128 stands for zero in the data rows.
Here are some points, one per row:
[201 120 144  63 172 197 128 143 133  81 117  70 142 146 150 141 158 117
 125 123 129 101 149 139 100 124 110  64 147 165 193  48]
[120 157  77 105 133 106 119  90  91 125 108 152 115 151 131 189  94 158
 110 149 102 146 138 122 105 164 120 106 152 133 189 123]
[149 168 153 131 133 109  64 178 144  98 152  99 106  88 122 170 132 132
 102 139 104  79 181 122 150 157 135  86 109 142  54 112]
[125 167 109 134 133 198 104 105 112 101 118  88  87  83 120 144 165 130
 126 165 148 146 117  95 102 133 171  82  90 138 130 104]
[129  72  84 103  93  61  68 141 130 103 118 100 107  77 206 175 153  90
 134 123 142 150 124 142 146 110  99 128 108 130 197 138]
[147 129 170 125 103  92 138 183 117 134  98 184  91 123  77 141 141  79
 139 147 145 135  51 125 124 175 109 170 122 200 134 161]
[129 189  96 154 119 110 140 157 112 159 143 106  93 144 151  96 100 118
 132  94 143  93 119 137 117 123 163 120 120  89 118 179]
[131 118 136 144 138 179 142  94  63 147 120 130 109 101 151 151 146 174
 143 195  66 128 166 126  95 129 131 103 122 130 138 124]
[129 150 117  93 110  95 126 132  99 103 139 188 101 110 135 131  82 192
 116 100 143 129  60 135 110 114 158 132 119  72 103 146]
[117 126 146 105  69 131 162 128 153 165 109 140  91 162 131  88 103 105
 160 121  90 173 100 137  97 163 141 116 143 115  71 139]
[130 132 152  89 115 135 112 135 177 158 132 141 132 121 108 144  68 153
 144 138 126 132  98 165 125 128 132 176 145  95  96 133]
[146 150 154 119  61  67 127 102 126 122 174 149 112  98 172 137 235 156
  58 107 201 100  71 161 115 137 126 172 138 141  75 147]
[101 153 123 129  88 126 129 134 126 178 145  75  84 114  92 156 130 142
 135 134 198 135 131 136 117 124 138 138 145 157 120 155]
[166 124 131 165 120 138  83 164 120  94 127 104 137  98 120 117 100 135
 120 168 176 154 114 110 183 166  26 151 167 108 167 140]
[126  73 138 113 123 144 142 179 116  98 175 160 125  63 102 112  85 171
 104 199 130 153 161  91 174 127  92  89 120 170 124  82]
[137 105 123   8 192  85 175 151 210 170 158 168  87 134 109 178 112  74
  88 105 115 120 114 197  39 160 132 146  77  92 124 148]
[114  96 140 164 107 121 117 106 118 155 184 160 153  80 120 205 166 126
 133 141 108 172 151 108 102 132 110 152 121 169  84 132]
[156  87 101 153 120 131 125 196  68 158 146 140 136 141 132 144 160 185
  86 146 144 141 121 145 143 115 182  94 118 153 103 101]
[161 144 139  75 121  51  80 181  99 147 176 135 122  63  91 200  84 109
  49 204 135 128 159  99 129  66 135  66 145 178 130  80]
[116 123 167  94  93 187 104  98 155 132 128  90 117 117 144 141  96 171
 110 150 104 107 148  95  84 166 101 137  62  45 130 137]
[155 157  96 116  89 165 168 155  98  94  98 151 113 162 134 187 135 172
 148 145 141 175 106  93 131 142 130 103 107 150 148 119]
[137 115 121 130 198 123 147 146 204 137 134 169 154 131 188 166 113  91
 139 133 118 145 126 126 116 148  98  63 107 142 134 145]
[101 158 165 117 131  96 133  89 154 125 131 151 110 155 110 118  99 111
  57  76 183 129 110  85  85 136 142 132 107 129  92 160]
[170 169 116 132  50  73 100  79 164 216 123 142 101  58 133  59 100  14
  39 146 138  84 230 183 121  97 102  67  81 130  68  92]
[ 96 143 127  51 153 111 142 190 113 166 114  89  91 165 140 110 129 147
 127 101 134 146  95 123  82 153 102 117 131 111  69 146]
[114 154 140  92 162 149 156 140 131 101 164 114  72 109 138 114 149 104
  93 149 139 112 124 120  94 120 107  66 155 159 142  95]
[124 173 139 135 158 183 109 129 130 105 112 157 101 201 143 137 153 109
 132 101  97 160 141  96  97  87 191 106 108 113 175 123]
[131  87 157  92 123  99 123 102 156 132 144 217 113 138 134 168 138 104
 158 153 124 121 111 122  84 152 116 160  97 144 166 135]
[208  51 148  11 127 167 133  42  91 209 106   0  84 141 116  77 133 207
 154 207 116  64  65  66 213 233  56  81 189 164  67 206]
[106 159 113 100 176 160 102 175  92 123 101  83 154 181  85 115 152 185
 131  76 149 151  74 113 131  88  84 128 134 135  84  89]
[116 156 124  97 126 174  91 152  72 112 139 142 106 146 139 123  89 163
 134 110 113 131 114 192  64 120 127  44 159  95  86 104]
[107 121 145  76  94 156 184  92 130 116 177 131 113 121 171 124  98 128
 107 121 155 140 113 102 125 146 186 130 131 157 153 158]
[ 93  73 132  40 117 116 134 132 118 126 147 125 139 142 146 177 104 113
 170 107 127 153 141  94 101 114 143 115 132  90  94 166]
[169 146  97 134 134 124 135 120 162 150  63 138 103 166 127 124  96 100
 110 177 174 131 169 126 125 145 139 124 139 146 118 114]
[102 178 190 161 137 109 121 148 106  72  97  82 155 100 131 144  88 172
 119  98 136 159  94 111  77 144  41  77 106 101  97 104]
[162 116 122 109 151 112  95 132 130  95 167 153 114 159 126 103 119 142
  72 135 151  82 158 145 110  87 111 128  88 123  97 125]
[157 107 133 104 130 127  92 122  87 110 115 122 155  98 119 100 105 174
 101 112 126  98 125  77 120 128 138  94 140 172  94 114]
[109 127 175  93 162 148 137 166 185 120 106 130 119  85 124 156 193  64
 158 107 154  79 164 138 100 140 115 119 102 124 148 163]
[103 131 137 115 144 233 121 110 122 143 119 110  78 132 129  83 191 116
 196 197 149 122 144 101 145 204 132  74 158 139 143 132]
[122 118 119  95 133 166 176 149 169  98 148 155 103 109 151 100 110 114
 126 139 138  99 107  71 109 135 116  86 105 152 115  86]
[127 186  46  40 149 129 197 173 193 162 149 161 125 171  90 140 149  71
 140 134 205 151 136 203  98 162 128  92 100 136  61 146]
[ 96 116 141 150 137 164 118 133  99 149 125 151 135 150 157 144 162 101
 100 102  90 171 127 117 132 133  91 129 110 117 105 104]
[ 95 130 131 132 143 131 124 137 118 123 110 183 129 102 150 136 156 135
 120 106  89 104 138 101  97 102 170 122  66 141 180 124]
[149 124 122  82  99 108 128 143 139 139 129 171 148 132 175  98 206  98
 137  84 124  75 139 169  89  98 156 111  93 132 129 121]
[159 118  89 197 112 138 178 128 130 104  69 141  72  55 119  92  88 102
 153 175 102 112 118 130 142 180 120  70 141 136 127  67]
[100 128 157 157  99 140 118 115 136  97 137 137 119 143 141 175 163 127
 109 119 130 113 141 101 118 129 130  62 106 116 120 108]
[102  90 105 133 137  85 121  80 137 133 122 144  86 102 143 149 152 192
 131 170 107 102 110 105 121 143 145 140 122  81 137 122]
[184 126 132  64 121  93 154 169 162 165  95  85 121  72 137  62 202 121
  58 163 125 104 146 138  97 134 134  96 112 134  86 145]
[ 96 126 100 131 159 222 119 146 145  35 157  59 121 122 130 192 169 131
 177 136  91 158  80  92 115 164 151  92 122 110 133  74]
[174 168 135 133  93 129 147  85 120 118 155 179  65  98 131 167 103 105
 157 128 113 125 130 119  89 114 186 136  69 127 130 182]
[120 200 183 159 166 108 105 151 135 175 161 142 124 106 163 119 106 133
 144 160 169 126 138 158 153 159  80  79 160 199 120 125]
[125 136 101 103 103 136 145 116 102 166 110 133 125 115  96 124 174 143
  98 111 112 128 100  87 129 130 121  84 136 135 115  99]
[170  84 127  94 102 168 149 144  97  70  98 125 125  70 130 101 121  73
 179 171 140 129 130 121 138 178 152 156 137 161 164 161]
[154 131 159 109 137 134 133 154 158 128 144 114 109  79 128 121  69 136
 144  98 127 105 126 106 175 175 108 119 123 150  66 109]
[192 102 143  86 149 133 127 133 104 111 144 153 159  95 168 108 130 100
 124 112 141 118  86 157 152 122 126 196 105 144  56 110]
There is one direction along which these points spread out most. Take the direction at right angles to it along which they spread out most. Then take the direction at right angles to both along which they spread out most. Go by this last direction. How far along it is each point below, from 0 to 99? The average is 50, and the first point in the table lies past the average. One standard deviation of the points above along it is 16.
[120 200 183 159 166 108 105 151 135 175 161 142 124 106 163 119 106 133
 144 160 169 126 138 158 153 159  80  79 160 199 120 125] 66
[ 93  73 132  40 117 116 134 132 118 126 147 125 139 142 146 177 104 113
 170 107 127 153 141  94 101 114 143 115 132  90  94 166] 29
[114 154 140  92 162 149 156 140 131 101 164 114  72 109 138 114 149 104
  93 149 139 112 124 120  94 120 107  66 155 159 142  95] 58
[116 123 167  94  93 187 104  98 155 132 128  90 117 117 144 141  96 171
 110 150 104 107 148  95  84 166 101 137  62  45 130 137] 41
[126  73 138 113 123 144 142 179 116  98 175 160 125  63 102 112  85 171
 104 199 130 153 161  91 174 127  92  89 120 170 124  82] 79
[101 153 123 129  88 126 129 134 126 178 145  75  84 114  92 156 130 142
 135 134 198 135 131 136 117 124 138 138 145 157 120 155] 45
[107 121 145  76  94 156 184  92 130 116 177 131 113 121 171 124  98 128
 107 121 155 140 113 102 125 146 186 130 131 157 153 158] 37
[159 118  89 197 112 138 178 128 130 104  69 141  72  55 119  92  88 102
 153 175 102 112 118 130 142 180 120  70 141 136 127  67] 72
[131 118 136 144 138 179 142  94  63 147 120 130 109 101 151 151 146 174
 143 195  66 128 166 126  95 129 131 103 122 130 138 124] 61
